+4.65; -3.63; -4.10; -3.02; +0.21; -4.61; -1.59; +0.52; +4.22; -0.34; -1.77; +4.86; +2.37
+1.42; +3.50; +0.00; +1.67; -3.88; -0.93; +0.32; +1.21; -4.04; +1.66; +3.19; +2.73; +0.51
-4.41; +2.28; +3.63; -3.84; +5.02; -1.25; -4.03; -0.42; +2.70; -4.14; -3.20; -0.12; +3.34
|
+4.65; +1.42; -4.41
-3.63; +3.50; +2.28
-4.10; +0.00; +3.63
-3.02; +1.67; -3.84
+0.21; -3.88; +5.02
-4.61; -0.93; -1.25
-1.59; +0.32; -4.03
+0.52; +1.21; -0.42
+4.22; -4.04; +2.70
-0.34; +1.66; -4.14
-1.77; +3.19; -3.20
+4.86; +2.73; -0.12
+2.37; +0.51; +3.34

-0.55; -0.14; +0.64; -0.91; +1.31; +0.56; +0.63; -1.70; +2.20; -0.53; -0.01
-0.55; -0.52; -1.78; -0.31; +3.80; +1.12; +0.82; -4.45; -5.93; -0.72; +3.34
|
-0.55; -0.55
-0.14; -0.52
+0.64; -1.78
-0.91; -0.31
+1.31; +3.80
+0.56; +1.12
+0.63; +0.82
-1.70; -4.45
+2.20; -5.93
-0.53; -0.72
-0.01; +3.34

+1.87; -2.12; -0.45; +1.55; +0.15; +3.09; +0.35; -0.04; +4.92; +0.72
+0.46; -1.28; -0.15; +0.75; +0.42; -1.89; -2.89; +4.84; +2.31; +0.41
|
+1.87; +0.46
-2.12; -1.28
-0.45; -0.15
+1.55; +0.75
+0.15; +0.42
+3.09; -1.89
+0.35; -2.89
-0.04; +4.84
+4.92; +2.31
+0.72; +0.41

+0.64; -1.84; +0.49; +5.24; +2.26; +1.76
+0.05; +1.71; -1.16; -4.93; -1.92; -2.12
|
+0.64; +0.05
-1.84; +1.71
+0.49; -1.16
+5.24; -4.93
+2.26; -1.92
+1.76; -2.12

+5.23; +1.12; +1.48; +1.48; +0.85; +2.32
+3.82; +0.71; +0.70; +5.40; +1.88; +1.77
|
+5.23; +3.82
+1.12; +0.71
+1.48; +0.70
+1.48; +5.40
+0.85; +1.88
+2.32; +1.77

-3.82; +1.90; -4.49; -3.09; -0.82; -2.41; +1.90; +1.67; +3.68
-1.84; -3.03; -1.33; -1.88; -2.59; -2.62; +3.09; +2.98; +1.88
+3.13; +1.56; +3.39; +2.90; +2.78; +2.77; -3.45; -2.97; -3.95
-2.78; -1.21; -2.64; -2.88; -1.84; -3.13; +2.87; +3.12; +3.70
+2.29; +1.84; +3.05; +2.48; +2.00; +2.15; -3.49; -2.95; -2.71
|
-3.82; -1.84; +3.13; -2.78; +2.29
+1.90; -3.03; +1.56; -1.21; +1.84
-4.49; -1.33; +3.39; -2.64; +3.05
-3.09; -1.88; +2.90; -2.88; +2.48
-0.82; -2.59; +2.78; -1.84; +2.00
-2.41; -2.62; +2.77; -3.13; +2.15
+1.90; +3.09; -3.45; +2.87; -3.49
+1.67; +2.98; -2.97; +3.12; -2.95
+3.68; +1.88; -3.95; +3.70; -2.71

-3.42; +1.53; +2.31; -2.03
+1.50; -1.16; -0.41; +1.59
+2.23; +2.81; +0.82; +2.81
-0.73; +0.84; -1.95; -0.75
-1.28; +0.71; +1.96; -1.31
+2.82; -1.31; -1.76; +1.39
-1.50; +1.11; +2.18; -2.55
-0.12; +0.92; +0.70; -0.09
+1.92; -0.34; -1.53; +2.29
+1.95; +1.02; -0.53; -1.86
+1.89; +2.52; +4.92; +2.77
|
-3.42; +1.50; +2.23; -0.73; -1.28; +2.82; -1.50; -0.12; +1.92; +1.95; +1.89
+1.53; -1.16; +2.81; +0.84; +0.71; -1.31; +1.11; +0.92; -0.34; +1.02; +2.52
+2.31; -0.41; +0.82; -1.95; +1.96; -1.76; +2.18; +0.70; -1.53; -0.53; +4.92
-2.03; +1.59; +2.81; -0.75; -1.31; +1.39; -2.55; -0.09; +2.29; -1.86; +2.77
